In the rows, 128 means zero.
runs of hidden systems:
trace 1, Z (8 x 22):
[[117 126 121 160 156 162 139 137 118 169 155 193 110 132  69 106 121  85
  100  83 113 155]
 [121 123 171 111 160 163  94 138  70 153  86 159 148 157 159  97 155 153
  146 118 143 178]
 [116 154 142  84 144 133 136 157 133 103 150  88  94 177 130 121 177 186
  118 130  70 125]
 [110 137 144 126 172 143 169 131 132  76 120 127 131 134  45 109 121  96
  160 163 110  88]
 [143 146 140  90 140  69 120 119  98  71 125 173 157 149 150 126 115  99
  129 172 182 141]
 [124 136  79  81 101 102 157 175 106 124 141 126 114  94 146 158 127 111
   59 149  96 159]
 [134 150 119 157 155 159 172 147 148 144 117 180 145  64  91 143 177  98
  124  94 128 156]
 [166 108 161 127 158 115 136  78  82 166 113 180 143 160 128 150 160 183
  123 115 134 157]]
trace 2, Y (8 x 22):
[[118 102 108 156 111 141 117 150 128 111  97 120 174 123 147 103  77  46
  157 118 172 110]
 [164 113 103 148 123 124 171 153 136 109  87 136 201 119 162 149 161  86
  139  88 156 124]
 [129 114 129 128 160 154 190 150 117  90  72 115 177 110  84 133 145  92
  159 145 116 102]
 [149 123 147 156 150 144 161  86 128 147  74 154 167  58  99 160 153 142
  163 140 150 127]
 [162  98 126 131 134  97 183  67 124 127 116 113 137 119  83 181 124 165
  128 161 107  86]
 [121  95 117 142  96 144 125  91 132 171 106  74 110  68 112 154  87 161
  134 165 106 102]
 [150  86 107 174  98 140 133  94 156 187 140  89 115 141 133 155 125 172
  120  80  98 100]
 [119  72 135 133 115 164 108 127 102 156 106  62 125 191 144 104 102 157
  144 115  93 102]]
trace 3, B (8 x 22):
[[132 123  99  99  91 115 145 141 111 140  91 101 137  47 166 173 129 145
  102 174 120 146]
 [120 128 102 146  96 133 119 104 141 193 147 133  85  48 111 155 100 144
   91 136 115 146]
 [126  88 132 128 116 136 104  93  90 200 145 121  85 159 122 130  98 181
   94 126  90 142]
 [103 113 143 144 125 189  89 146 136 171 128  82 102 167 145  90 139 168
  146  85  92 129]
 [ 94 166 154 113 141 137  91 142 162  86 172  98  83 180 117  82 131 145
  149 133 111 107]
 [ 97 139 150 105 135 124  82 143 114  76 118 118 139 165 147  76  86  89
  168 164 165 118]
 [125 136  92 138 109 108 121 168 145  87 143 143 156 140 155 108  95  41
  122 106 170 122]
 [145  98  96 147 139 109 187 126 122 104 133 152 157 140  71 140  96  55
  113 127 127  96]]
trace 4, K (8 x 22):
[[105 150  94 129 104 120 123 175 179  73 170  91 115 154 136 101 108  77
  126 115 122  95]
 [131 114 138 173 163 142 146 105 127 124 119 180 157 132  67 108 101  63
  157 114 160 111]
 [168  79 125 126 109  95 122 106  88 131  94 123 179 179 189 144 112 133
  134 120 162 122]
 [114 136  88 115  97 135 147 192 157  80 108  71 153  94 163 128 131  85
  133 133 124 111]
 [142 129 123 167 149 140 178 104 143 137 101 167 156  54  69 156 137  97
  144 131 143 120]
 [157  78 122 128  96 108 121  80  91 182  95 109 141 114 168 170 108 178
  116 143 134 131]
 [106 151  90 129  81 144 113 171 180 135 143  71 102  76 172 135 139 137
  114 112 107 130]
 [127 131 123 177 149 158 160 102 163 166 153 155 105  94  49 138 137 122
  122  97 100 118]]
trace 5, B (8 x 22):
[[128 102 100 141 106 135 123 146  95 150  87 155 168  77 155 128  86  63
  120 134 168 156]
 [152 114  80 151 114 112 175 132 144 158 171 157 116 127 100 159 130 104
   66  81  97 133]
 [132  91 156 139 171 166 165  97  89 165  97 136 131 141  62 132 142 161
  137 131  85 123]
 [131 167 165 125 154 153 101 137 138 144 129 155 122 138 161 118 204 181
  144  87 134 170]
 [110 157 129  61 125 115 135 165 126  75 125  75 111 128 151 133 155 165
  123 180  93 123]
 [ 86 158 130 124 111 144  85 138 135 127 115 129 113  45 131 105  84  95
  145 176 162 145]
 [133 114  90 117  96  84 105 128 104 150 178 159 105 151 147 132  71  96
   64 126 136 151]
 [119  64 104 158 123 176 155 145 101 168 104 101 141 151  96 115  95  96
  118  98  85 110]]
trace 6, Y (8 x 22):
[[150 145  96 159  98 112 124 123 173 171 168 159 112  93 156 158 151 134
   91  72 136 152]
 [111  95 112 101 143 141 153 161  79 123 139 115 114 197  94 105 100 104
   90 129  71 125]
 [107 157 149 117 127 169  87 156 118 160  94 135 126  79 181 114 169 160
  141 120 142 185]
 [145 155 149 123 169 106 153 116 156  86 176 151 112 198  89 124 171 149
  129 104 108 107]
 [ 95 135 157 102 131 125  75 113  84 125 116 145 114 109 125  94  68 114
  141 194 161 147]
 [158 163  96 132  98  71 129 123 181 118 174 147 121 109 173 170 155 137
   97 100 150 136]
 [ 93 114 101 117 129 144 143 169 109 112 147 116 107 150  77  96  75  64
  100 144  90 114]
 [131 135 124 137 120 154 106 149 111 182 103 168 144  81 177 132 159 128
  112  91 153 194]]
trace 7, H (8 x 22):
[[102 110 110 128 130 164 128 157  75 172 106 164 128  82 108 114  96  78
   95 135 121 177]
 [152 131  99  96 126 108 171 158 117 136 151 139 117 147 143 166 181 158
   65 100  81 157]
 [107 118 125 100 141 163 159 190 113  79  82  75 160 145 130 108 142 104
  151 143  99 111]
 [134 160 174 130 170 154 139 114 131 136  91 157 144  87 118 139 200 176
  165 128 136 153]
 [138 134 155  74 135  71 112  99  89  82 122 130 132 161 148 134 112 157
  134 197 152 122]
 [ 81 146 131 116 119 153 100 128 119 150 125 122  85  49  99 114  87 126
  122 187 119 147]
 [134 118 131 116 153 116 151 105  97 155 172 162  87 173  70 135 127 155
   77 124  78 138]
 [ 98 103 121 101 119 171 104 186  82 144 108  92 123 175 167  89 115 121
  115 115  96 152]]
trace 8, H (8 x 22):
[[107 149 167 132 144 129  91 103 142  84 109 124 138 116 116  96 100 112
  195 173 179 104]
 [132 145 144 143 131 100  92  69 124 167 158 195  98  90 110 137  99 137
  113 147 169 156]
 [123 104  85 110  94  91 118 134 103 139 173 127  95 155 130 128  60  97
   65 142 112 129]
 [106 114  91 153 118 183 150 180 142 166 136 109 111 109 106 116 132  97
   99  77  76 139]
 [159 116 129 136 154 139 165 150 133 117 122 132 161 198 141 131 193 141
  132  62 107 124]
 [126 147 145 119 123 136 107 153 145  83  80 101 175 118 192 113 156 123
  186 131 172 125]
 [138 178 149 133 144  94 130  85 168  95 135 163 128  65 103 151 143 134
  157 166 169 120]
 [137  95 124 121 124  89 129  82  79 135 124 161 134 123 101 140  56 100
  110 183 154 123]]
trace 9, E (8 x 22):
[[156 129 147  78 160  75 158 109  77  95 132 168 139 175 119 151 149 154
  104 163 125 140]
 [118 158  97  87 105  97 146 173 161  54 144  78 122 124 148 135 132 111
  119 160 112 101]
 [123 173 150 153 163 145 145 129 178  86 113 157 152  84  95 121 168 103
  181 123 160 116]
 [151 116 123 133 141  84 165  71 112 127 141 175 129 105  67 164  93 111
  108 168 140 115]
 [108 130  78 105  95 132 150 179 119 130 116 111 125  53 136 145 104  86
   87 158 110 147]
 [114 137 129 151 168 190 169 166 136 144 116 152 134 110  78 114 176 107
  130  82  92 144]
 [118 110 160  97 166 135 145  98  73 137 121 136 105 153  63 124 111 161
  121 180  88 124]
 [ 94 178 121  75 112 117 104 164 136 114 161 112  69 100 146 122 134 153
   91 167 101 159]]
trace 10, K (8 x 22):
[[121 152 132 156 120 170  97 163 170 147 123 121 135 119 181 107 178 137
  151  61 140 152]
 [149 109 117 138 151 125 197 114 145 114 148 112 123 169  65 152 150 142
  116 112  73  83]
 [108 118 176 141 135 157  77  91 124 134  90  95 131 128 132  99 103 161
  197 155 153 107]
 [157 164 110 125 105  58 124 112 185  84 184 135 119 141 160 155 137 131
  116 120 156 108]
 [ 95 103 107 140 120 143 124 132 110 132 136 122 112 119  76 100  44  62
  118 156 118 109]
 [154 123 134 164 128 128  99 122 126 156 116 184 168 138 178 120 143 108
  141  71 187 161]
 [145  85  83 111 111 120 183 166 113 110 121  80 149 172 137 148 129 115
   94 113  78 102]
 [106 139 153 151 147 188 128 143 147 121  69 108 156  72 115 108 147 116
  193 132 143 122]]
trace 11, E (8 x 22):
[[136 160 158  91 159 124 121 138  89 132 102 182 143 107 159 136 188 161
  123 138 148 191]
 [134 123 100 124 125  96 160 132 154  89 186 106 105 194  94 132 112 115
   96 118  88  83]
 [ 99 155 157 107 136 150 105 148 121  90  73 113 152  77 148 106 129 117
  181 178 163 136]
 [162 155 119 145 144  87 158  97 159 131 183 195 115 131  99 161 161 133
   94  94 134 136]
 [104  96 106 120 109 135 135 143 107 103 102  85 141 114 107 115  56  72
  136 178 124  93]
 [135 164 131 120 145 142 144 153 124 147 109 179 141  71 148 147 198 141
  113 105 136 188]
 [130  94 114 138 143 131 172 118 129 119 156 106 112 185  56 125  99 112
  113 123  76  78]
 [ 97 153 155  82 132 147 101 146  97 123  80 116 126  65 153 122 139 155
  145 192 135 164]]
trace 12, Z (8 x 22):
[[111 136 121 126 116 155  99 180 152 125 149  89 111 188 174  90 151 138
  128  70 106 132]
 [120  94 127 147 151 171 157 155 130 105 111  91 151 191  95  95 125  96
  156  98  97  87]
 [146 121 139 114 134 108 131 137 123  63  91 104 186 179 170 118 134 111
  174 136 164  99]
 [151 109  79 100  93  83 171 151 137  83 133  79 146 144 155 165 120 111
   99 141 109  93]
 [147 119  89 159 113 125 180 136 158 116  99 129 173  58 119 164 131  77
  134 124 146 109]
 [183 104 112 155 108  89 139  82 129 161 118 164 163 113 167 179 141 145
  115  99 166 138]
 [137 101 114 140  91 142 130 101 130 190 105  87 115  72 149 171 133 190
  115 131 102 131]
 [128 147 147 180 124 146 107  75 194 156 146 117 102  88 103 135 136 168
  169 112 138 103]]

runs to name:
trace 13 (2 x 22):
[[ 86 157 131 126 124 167 105 135 137 172 145 123  66  61  99 120 126 155
  110 145  94 154]
 [134 143 146 140 143 130 107  96 133 181 175 174  81 148 113 129 155 180
  102  91 111 160]]
 -> K
trace 14 (2 x 22):
[[102 177 129 126 127 132 110 127 143 137 136 171 103  28 109 129 119 107
  120 162 154 164]
 [157 125  96 126 132  84 168 115 121 144 179 183 109 140  93 163 130 119
   61 111 108 141]]
 -> Y
trace 15 (2 x 22):
[[134 110 138 154 108 100  77  78 124 133 129 142 141 141 149 112  59 104
  155 142 193 110]
 [142 118  74 137  85  92 124 159 144 110 155 129 146 149 178 130  94  65
   99  95 154 122]]
 -> K
trace 16 (2 x 22):
[[145 122 132 153 126 138  94 138 112 158 108 175 167 138 188 113 143 106
  136  73 181 171]
 [145  98  89 107 122 123 193 172 117 104 121  89 151 168 132 151 152 115
   95 108  76 110]]
 -> K
trace 17 (2 x 22):
[[ 93 167 134 148 133 171 126 133 172 135 122 121 104  33  85 123 136 121
  154 145 124 130]
 [166 102 145 123 163  88 152  78  87 131 147 180 134 197  93 143 124 144
  110 126 127 125]]
 -> H
trace 18 (2 x 22):
[[114 138 143  84 159 148 174 155 110  84  89  89 137 121  97 132 162 149
  147 175  84 112]
 [124 155 164 164 150 149 115  74 159 159 122 157 113  61  86 134 142 158
  168 136 150 132]]
 -> Y
trace 19 (2 x 22):
[[108 115  81 119 110 140 155 171 100 147 121 140 126  73 108 135  92  64
   80 142 110 152]
 [140 126 105 129 137 157 171 162 114 173 115 154 134  93 125 154 183 137
   87  85  91 173]]
 -> Y
trace 20 (2 x 22):
[[147 124 127 188 145 135 166  82 176 136 132 147 139  90  59 149 128 112
  156 112 135  89]
 [153  74 127 151  91 108 100  67 115 169 113  98 135 149 159 146  79 164
  140 133 146 103]]
 -> K
trace 21 (2 x 22):
[[ 93 121 134  93 144 142 119 139  82 139 154 129  78 167  81  96  90 128
   93 159  80 140]
 [ 90 127 144 134 146 188  86 175  97 153 116 147 125 153 135  66 120  96
  135  96 128 166]]
 -> B
trace 22 (2 x 22):
[[175 139 136 128 157 112 179 113 131 131 116 167 158 122 128 174 206 167
  121 101 125 146]
 [104 125 151  96 156 133 152 110 100 103 113 107 109 116  60 128 107 146
  140 205  94 103]]
 -> Y
trace 23 (2 x 22):
[[109 117 158 121 138 147 129  87 111 137  90  96 115  82  86 134 103 167
  160 198 114 105]
 [127 107 159 120 136 127 107  69  94 178 139 127  83 143 101 137 111 201
  115 156  98 132]]
 -> H
trace 24 (2 x 22):
[[141 109 120 121 128  80 131 104  96  95 126 158 156 146 116 128  64  68
  125 170 171 113]
 [160  89  92 172 116 132 157 138 127 150 105 155 184 124 148 144 125  71
  122  71 156 134]]
 -> B
trace 25 (2 x 22):
[[113  95  93 109 102 151 139 161  75 174  96 120 128  79 138 140  99 111
   81 147  99 164]
 [135 174 140 157 143 152 126 143 180 137 134 157 131  95 144 132 203 143
  147  70 142 154]]
 -> Z
trace 26 (2 x 22):
[[138 106 155 124 144 110  90 113  83 116 117 164 158 202 158  95  98 104
  148 124 177 137]
 [161 123 110  94 108  72 129 147 111  94 133 136 159 181 203 146 143 125
  102 117 151 141]]
 -> E
trace 27 (2 x 22):
[[126 108  81 146  82 120 115 147 157 151 181  94  97 164 150 126  97 117
   86  81 100 115]
 [100 103 118 129 120 180  98 185 100 155 116 108 129 171 163  80 117 102
  123  83 109 152]]
 -> Y
trace 28 (2 x 22):
[[157 113 150 150 130 139 144  88 136 148  71 112 168  85 145 165 168 180
  174 128 145 116]
 [155 125 133 133 106  85 126  60 162 135 155  96 102 127 127 170 126 199
  131 147 121  89]]
 -> Z
trace 29 (2 x 22):
[[166  70  95 147 113 128 163 136 109 158 119 118 164 186 156 149 136 123
  102  68 108 122]
 [139 106 131 140 122 163 151 136 140 129  61  70 174  99 157 147 167 156
  175 118 120 107]]
 -> Z
